Named moves come first, each a turn or a mirror and shown by rows before and after it. Which of them, in which order, take the first row of each pair that follows to the second? Write the first one first, as in the answered first pair.
move k_487:
[ -6  -8  18 -15  -3 -46  -2  -2  30  26  32  -6  62   9  27   5  12] => [  3 -10   0   9 -27 -49 -16   2  38  38  19 -23  51   2  -7   4   6]
[-52   2 -34  22 -15  12  -8 -16  -1 -92  -5 -10  22 -32 -17 -47  47] => [-55   4 -31  22 -13  14  -6 -20  -3 -93  -6  -7  23 -28 -13 -48  51]
[-13   9  11 -12  -7 -15  22  -4  -8 -21  24  11  33   3  21  10  13] => [  5   6 -13  21 -42 -17   3  -1   4   2  10 -10  20  -7 -25   5   4]
move k_778:
[ 16   4  -9   3  -8  20   1  -5  14 -14 -23  -1 -12  -1 -11 -16   4] => [ 16   8  -7   4  -8  19  -1  -3   6 -14 -18  -4 -18  -2 -12 -14  -1]
[ 22  -4  34   4   9  13  18  10 -27  73   7  24 -34  15   5  84 -10] => [ 28 -39  15  14   8  -2  36   1  13  84 -18  26  18  26  24  66  11]
[-44 -22  34   0 -25 -14 -32  25  19 -49  20  -4  -1  -5   4  -5  19] => [-41 -14  42   1 -22  -9 -37  26   8 -42  27  -1 -17 -12   0   8  16]
[ 43 -22   4  -4  -7 -26  35 -29   6 118   8   1   8   6 -15  10  25] => [ 28 -36 -12 -16  -4 -36  50 -29  23  86 -13 -11  40  23   0 -38  28]
move k_376:
[-11 -19  -9 -16   1 -40   7  23  15  32   9 -24  34   2  15 -13 -10] => [ -1 -35 -32 -14  -1 -10  24  10  14   4 -25 -22  19  22  17 -33   6]
[  4 -18 -11  53 -14 -24 -22 -10  28  45  -4  -8  16 -31   2  20  10] => [ 19 -14 -20  22 -33 -21 -19   0  21  41 -24 -41 -11 -10 -19 -20 -23]
[ -1  12   3  14  11 -28   6   5   5  34   5 -17 -25  16 -32  39 -27] => [  9  -4 -20  13  14   2  26  -8   4   6 -29 -18 -37  39 -34  19 -16]
[ 27   0 -19  21 -27  46  -1 -17 -19 -11 -41  -7 -24  20 -16 -17  -4] => [  4   7  11  53  -8  19 -16 -19  -6  18  11  27  12 -15   7  47  29]
Pairs:
Each pair is two moves apart.
[ -8  17  -1  -7   5   8 -24   3 -12 -21   9  -9  -4   9 -11 -16   0] => [-14  22   6   0  11  -1 -28   7  -8 -16  20   0   8   0  -6  -3   8] -> k_376 k_376
[ -7  17  21 -29   7  42  15  -8  -1 -46  -4   1 -33  11  11 -18  31] => [-10  40  33 -48  -7  12  -1  15  -6 -14  25 -23 -35   0   0 -17  -2] -> k_376 k_376
[  4   7   4 -11  -4 -22   6  -2  -9  18  17  15  21  20   6  -9 -29] => [ 19 -10 -19   4 -11   2  13 -12  -6   7 -14  16   7  28  -6 -20 -21] -> k_376 k_487
[-40   1 -22 -14   9 -61  24   0  26  -5  28   9  34   2   6  -3  -5] => [-34   2 -35 -27   8 -31  34  -6  11 -51   3  -4   3  24  -3 -34 -10] -> k_778 k_376
[ 19  20  30 -22 -10  14   3 -18   1  31  -3 -14   2   6  24  37 -24] => [ 15   3  17 -23  -9   8  14 -20  24  26 -17 -16  32  16  35  19 -16] -> k_778 k_778
[ 35 -22  24  72   9  22  29  -9   1  12  24  19 -25 -51   7  56  20] => [ 15 -57  -6  46  13   6  54 -10  41 -36 -12   0  34 -24  34 -28  33] -> k_778 k_778
[-23  14  -8  -4 -14 -24 -43   8 -29  19  13 -11  10 -12 -43  22   7] => [-29  11  11 -19  11 -22 -24   5 -32  23  26  12  23  -7  -4  41  13] -> k_487 k_778
[ 38 -28 -15  -6  -2  19   0  -5  20  50   1  24 -14   9 -26  22 -27] => [ 19 -33   1 -37  27  19  23  -6  19  27   8  36  10  25  21  12 -19] -> k_487 k_778
[ -9 -29  -2  17   2   3   5 -20   7 -31 -37  11  30  12  26 -16  22] => [ -8 -15 -13  28 -17   8 -17 -12   0 -45 -39 -12   4   9 -18 -30   3] -> k_778 k_487
[ 35  -9  15 -12  14  46  17 -13 -23 -38 -22   2 -26  21 -14  -8   8] => [ 23   9  46  10  19  17  -3  -2 -18   5  28  23  -8 -16  -5  52  15] -> k_778 k_376
[ -9   4 -27  55   4   6 -23 -28  -8 -21 -13  14 -33  -3 -30  23  28] => [-23  -7 -10  27  36   6   2 -36  -8 -40  -5  37  -6  11  22  20  41] -> k_778 k_487
[  6   9  14  19  -6  21 -14 -18 -22  27  21  22 -33  -8 -31  62   2] => [  3 -44 -22  27  -9  -3  18 -33  34  22 -19  23  39  10   1  19  27] -> k_778 k_778
[-18 -43 -40  -6  -6 -19  32   0  32 -44 -48 -27  25  37   8 -40  10] => [-65 -18  -8  -7  15 -47  12  10  31 -50  13 -15  56   5  28  -8  23] -> k_376 k_778
[-45 -10  -8 -17  23 -30  15  12  15 -35  24  -9  45  -1  39 -33  20] => [-31   2 -35  17 -25 -28 -18  20  12 -23   9 -46  12 -14 -36 -49  -3] -> k_487 k_778
[ 34  16 -14  24  -6  39 -13  16   5 -27 -17   6 -14 -16 -27  25  -2] => [ 30  21  -4  22  -8   6 -23  28  18   6   7   4   8 -29 -26  41  -9] -> k_778 k_376
[ 41  -1 -26   5  -9 -14   0 -12  13  32 -41  -1   1   4 -25  16 -15] => [ 16  -5  -8 -39  27 -16  27 -18   7  -5 -32  13  28  21  29  -2  -8] -> k_778 k_487
[ 15 -14   3  -8  20   4   7 -13   3  23  -4   0  -7  24   8  -7 -10] => [ 13 -18   1  11  17   4   5 -20  10  27   1  10   1  15   8   8   0] -> k_487 k_376
[ 24 -20  16 -16  -6  15  -1 -16  -7   2 -12 -36 -36   5 -20   9 -18] => [ 13 -21  34 -15  23  14  13 -25  -8  -9   3  -5 -15   0  18  31  11] -> k_487 k_376
[-37   6  26   0   4   4 -10 -13  -6 -11  30  11  27 -38   1  42  21] => [ -6   7  -6  -5 -41   6 -20   0 -10  -1  -5 -40  -7 -21 -56  -9 -25] -> k_487 k_376
[-17 -13   1 -13  27   4  15  -4  -6 -38  -1  11  30   2  39  -8  12] => [-23  15  21 -27  18 -21  -5  16 -18  -6  33  -4  17 -16  23  10 -20] -> k_376 k_778
[ -2  -8 -25 -19 -26 -39  -5  21  39   2  -4 -31  54 -19 -19 -42 -20] => [ -9 -31 -30 -11   3  -4  22  -3  39 -43 -22   1  62   0  17 -37  21] -> k_376 k_487
[-43   1   9  14  22 -26 -20   1  23 -23  41  26  52 -26  27  32  37] => [-28  -1 -26  51 -22 -29 -43   2  35 -10  15  -5  36 -39 -33  15  27] -> k_778 k_487
[  8  21   7 -18   3  29  22  -4 -37  -8   6  16 -31   1   9  17  -7] => [  5  27  12 -23  -1  22  19  -2 -38   1  14  16 -31  -2   8  18 -17] -> k_376 k_376
[-32 -12  -3  13   5   7   5  23  22 -97 -14 -32  20   7  -5 -19  62] => [-47  31  30   7   9  -7 -25  40  -6 -78  38 -29  -3 -21 -14  20  44] -> k_778 k_376
[ -8  25  -2   2   8 -31 -18  24 -11   4  11 -20   4 -17  -7  -9 -22] => [  2  20  -2  16   6 -32 -13  19   1  25   8 -10   8 -21  -5   6 -15] -> k_778 k_778
[-13 -34   9  18  22   4  26 -25  13  -9 -16  29  26  -1  18   6   9] => [-13  -9  17  -1  -2 -40  -1   4  10  34  14 -11  19 -18 -11   0 -39] -> k_376 k_487
[ 30 -26 -18   0  32   9  59 -21  10  11 -21  25  -5   5  37   7  16] => [ 12  -7 -13 -31  37  15  53 -16 -11 -33 -16   1 -18  15  30 -29   0] -> k_778 k_778
[-23  28   6  -8 -11  11 -50  21 -15  50  11 -23 -33 -44 -57  23  -9] => [-29   2   8 -49  41  64   5  -8 -36 -29 -23  15 -37   8   8  -5  24] -> k_376 k_487
[-11  11  -8  17 -25   7 -33 -20   0  -2  11 -12  18 -25 -30  20  11] => [ -4  10 -14   4 -35   0 -29 -13   3   0   0 -26  16 -15 -37  -6  -4] -> k_778 k_376
[-39   6 -27  76   7  10 -21   4  -8 -49   1 -16  29 -18 -18  12  65] => [-29  31  -7  49 -17 -38 -44  38 -12  13  35 -51  19 -34 -41  14  10] -> k_376 k_778
[-48  11  17  -2  12 -14  16   5 -12  -9  29   9   6 -13  32  -5   0] => [-30  25  18 -13  -2  -1  10  15 -33  -2  24  -4 -34  -4   8  -7 -28] -> k_376 k_778
[-31  15  12  32  16  -2  10 -18 -23 -77  27 -16 -14   4   0  26   7] => [-26  32   8  29  -9 -25 -11   0 -22 -49  38 -45 -24  -5 -34  21 -20] -> k_376 k_487
[-15 -22 -31  30 -41 -23 -29  18  27  34   7 -11  13 -16 -61   4  -6] => [-11 -33 -52  22 -37   3 -15   7  21 -11 -23 -19   1   8 -62 -35  -2] -> k_376 k_778
[ 14 -13   6  11  -7 -34 -10  -5 -14  54  49 -37 -10 -16  -8  15 -24] => [  6 -20  20 -10  14 -36   6 -10 -12  44  53 -20  10  -8  31  16 -11] -> k_487 k_778
[ -6   8   0  35 -14 -16 -24  10   5   6  10 -11  24 -15 -27   8   9] => [ -8  15  13 -25  -1 -14  -4  17 -17 -17   6 -28  13  13  -4 -29 -22] -> k_487 k_376
[ 25 -24 -20  -1  -1  34  23 -10  -8  -6 -29   0 -23  37  -4 -43   7] => [ -4 -11  20  17  26  -2   8  -8   1  23  35  40  21  -5  31  27  35] -> k_487 k_376
[  0  -4 -19   1 -18  19  -5  12 -12   1   0 -13 -12  12 -30 -12  -9] => [ -7  -2   4 -24  10  19  10  10 -22  -9  14   7  -2  20  10   3  -1] -> k_778 k_487
[ 24   8  -5 -60   5 -16  -7  19 -16 -35 -30 -27 -21  13 -18 -61 -33] => [ 22  -8  -1  12  39  42   0 -21 -25 -56 -34  39 -33   0   4  17  42] -> k_778 k_376
[-25  -9   6  -9  -3   2   9 -12  18 -19   9 -15   7 -11 -21 -32  -9] => [-16  10  19  -1  -4  12  -1 -10  -2  -5  26 -12 -19 -19 -35  -1 -13] -> k_778 k_778
[-12   5 -20 -34  -1  -5  29  19  14  -5  22 -22   6   3 -12 -69 -22] => [ -6 -17 -43  39  -3  23  28  -5  32 -11  -2   6  16  -7 -24 -41  26] -> k_376 k_487
[  4  -6  14 -22   8  13  -1   5 -32  -3  12   1  -9  -4  16  23  13] => [ 16  -5  -2 -13 -16  12 -12  11 -28   9   2 -17 -19  -8 -13  13  -2] -> k_376 k_487
[-12   1 -11  66 -11  13   9   6 -13 -12  10  11 -22 -14 -12  21 -10] => [-18  17  15  12  -1  -7  10  25 -31  -3  36  -5 -21  -4   7   4 -43] -> k_487 k_376
[ -6  35 -10   6  21  17  -2  10 -18  -5  -5 -35 -18   0 -23  19  -4] => [-11  34  -2  13  29  11  -4  12 -15  -4   4 -25 -11  -7 -21  34   5] -> k_376 k_376
